Each row has a name. After each piece below comes the name of the row it's from, unless a question asks for something else. Each question is about the rows just above it. Places in a row count from 0.

q342: [159 120 108 104 111 157 101  86 170 125 105 159  82 154 156 184 170  98]
q962: [173  72 121 109 117 190 143 121 103 207 117  93 126 104  91 112 106 138]
q128: [139 169 148 133 146 147 148 148 108 167 151 107 156  78 108 100 106 149]
q280: [136 143  95  72  89 140 178 148 106 154  89 100 124 126  96 105 110 165]
q32: [102 137 165  97 162 102 127 144  96 118 167 103 171 114 105  86  95 131]
q867: [ 98 182 144 159 148  83  90 118 149  49 148 157 128 154 158 141 146 101]
q299: [ 87  96 148 139 148  88 149 174 132 114 157 141 165  99 143 116 128 155]
The one value in q342 and q299:
[157]
Where in the named rows is [116]?
q299, 15
Where in the named rows is [127]?
q32, 6
Where in the named rows is [107]?
q128, 11
Number of entries in [136 143  95  72  89]:
5

q205: [128 150 128 124 153 159  72 128 165 137]
q159: [128 153 116 147  96 107 128 123 148 172]
q599: [121 136 128 131 162 173  73 113 155 141]
q152: [146  96 132 139 160 128 108 121 124 128]
q356: [105 114 128 128 137 163  97 116 120 188]
q717: [116 123 128 128 108 128 122 125 128 180]
q700: [133 169 128 135 128 142  53 111 181 167]
q596: [142 157  98 128 116 111 106 126 158 127]
q42: [128 126 128 128 112 128  99 128 125 202]
q57: [109 107 136 161 137 128 121 128 110 163]
q402: [111 121 128 147 164 181 128 113 139 153]
q824: [137 163 110 128 128 128  79 118 170 145]
How many entries does [128 126] have?
2
How many entries does [133 169 128 135 128 142  53 111 181] have?
9
Right after [97] comes
[116]
q: [147  96]
q159
Count the entries of [128 153 116 147  96 107 128 123 148]:
9

q198: [ 87  74 192 166 147 135 142 201  97  71  77 162 137  65 109 144  67  96
  81  80 135  78 101 128 171 144 174 199 166  89  70]
q549: [ 79 185  75 118 145 127 143  83 159 185  94 118 149 112 175  91 117  69
  92 170 141 169 160 168 163 149 153  59 111 104 185]
q380: [180  76 175 108 115 132 119 174  92  73 173 142 116 166  86 138 162 184
 172  83 113  84  90  91 175 112  72 191 115 161  73]
q211: [ 94 204 163  56 129 105 124 187 173 168  94 221 131  92 162  75  96  93
  93 172 205 173 172 158 168 136 109 173  77  84 169]
q398: [ 87 151 164  76 165 145 162 187 122 152  97 204 167 106 180  71 112  78
  92 117 173 120 118 185 120 171  99 173  86 110 152]
q343: [167 106 180  70 112  73  90 160 185 144  77 198  92  62 123 128  65 100
  85 174 213 172 196 118 172  99 193 148 142  53 145]
Which row holds [ 97 204]?
q398
Row and place of [136] in the named rows:
q211, 25
The row with [167 106 180  71 112] is
q398
Where do [185 144  77] appear?
q343
q: [ 85 174 213]
q343
The row with [ 94 204 163  56 129 105 124 187 173 168  94 221 131  92 162  75  96  93
  93 172 205 173 172 158 168 136 109 173  77  84 169] is
q211

q499: [171  96  89  97 192  84 162 163 169 163  85  93 164 173  82  82 165]
q590: [168 161  93 162  75 180 166 162 168 161 179  99 163  90  91 182 164]
q295: [133 161 169 160 139 105  89  89  82  89 107 164  87 134 176 104  86]
q774: [182 126 126 127 201  67 129 129 129 129  66 126 129 183 127  65 128]
q94: [ 78 168 169 161  62 188  98  97  93  97 187 165  96  77 174 190  96]
q191: [173 103  98 105 196  70 151 151 156 151  71 102 152 174  92  68 152]
q818: [152  93  85  95 162 109 167 168 174 168 110  90 169 152  79 108 170]
q938: [166 162 168 161 180  75  93  92  87  92  76 164  91 168 172  73  91]
Shared by q938 and q191:
[92]
Row and place of [201] in the named rows:
q774, 4
q: [166 162 168 161 180  75  93]
q938
q: [126 126 127 201]
q774

q490: [124 149  69 201 137]
q99: [139 140  63 213 134]
q95: [147 121 105 163 145]
q108: [137 139  69 208 129]
q269: [107 127 183  50 116]
q412: [126 125 148 100 132]
q763: [111 143 119 126 114]
q723: [138 118 137 125 138]
q314: [147 126  90 184 142]
[124] is at row and place
q490, 0
Count the entries of [138 118 137]:
3

q927: [114  81  72 176 182 128  83 107 128 189 149]
q431: [201 109 174 144 188 149 120  88  54 167 104]
q346: [123 145 157  66  63 107 143 120 122  55  87]
q247: [107 143 121 122  55  87  83 107 103 189 148]
q846: [ 39 134  71  85  40  87 123 149 185  59 129]
Row and place of [129] in the named rows:
q846, 10
Where do [107 143 120 122  55  87] appear?
q346

q720: [119 121 125 119]
q366: [125 119 125 126]
q447: [119 121 125 136]
How many entries does [119 121 125] have?
3
The row with [125 119 125 126] is
q366
q: [119 121 125 136]
q447
q: [119 121 125 119]
q720

q173: [ 82  74  88  82  75  83  74  68  56  99  96  60 171 100 185]
q639: [ 82  74  88  82  75  83  74  68  56  99  96  60 171 100 102]
q453: [184 198 177 157 162 156 193 203 193 194 199 188 202 159 188]
q571: [ 82  74  60  82  75  83  74 193 194 199 203 188 171 100 102]
q: [ 82  74  60  82  75  83  74 193 194 199 203 188 171 100 102]
q571
[ 82  74  88  82  75  83  74  68  56  99  96  60 171 100 102] is in which row?
q639
Count the entries of [ 82  74  60  82  75  83  74 193 194 199 203 188 171 100 102]:
15
Where do [ 82  74  88  82  75  83  74  68  56  99  96  60 171 100 185] appear?
q173
q: [203 193 194 199 188]
q453

q136: [ 84  84 176  90  93 121]
q928: [118 148  80 118 119 174]
q230: [200 173 143 199 120 182]
q434: [ 84  84 176  84  87  92]
[200 173 143 199 120 182] is in which row?
q230
The entry that follows [173]:
[143]

q336: [129 104 109 102 139  94  52]
q83: [160 114 124 112 133 125  88]
q848: [132 120  77 119 152 170 206]
q827: [122 129 123 129 130 151 137]
q365: [207  92 103  91 144 128 152]
q86: [130 126 145 127 126 125 129]
The one value in q827 and q336:
[129]
q: [129 104]
q336
What comes right after [144] in the named rows?
[128]
The one value in q848 and q365:
[152]
Right after [103] comes
[91]
Row and place of [128] in the named rows:
q365, 5

q339: [151 114 114 112 103]
q312: [ 41 135 189 114 117]
q674: [ 59 135 115 123 114]
[114 117] is in which row?
q312
Row and place of [189] in the named rows:
q312, 2
Where in the named rows is [112]?
q339, 3
Right after [115] comes
[123]
Which value is in both q312 and q339?
[114]
The one value in q674 and q339:
[114]

q331: [ 99 146 118  83 107 218 142]
q853: [153 112 112 108 103 112 114]
q468: [149 201  99 103 205 141  81]
q300: [102 111 157 162 134 109 148]
q141: [149 201  99 121 205 117 128]
Where in the named rows is [118]?
q331, 2
How many entries does [102 111 157 162 134 109 148] have?
7
What comes right after [102] in the named rows?
[111]
The entry that follows [108]:
[103]

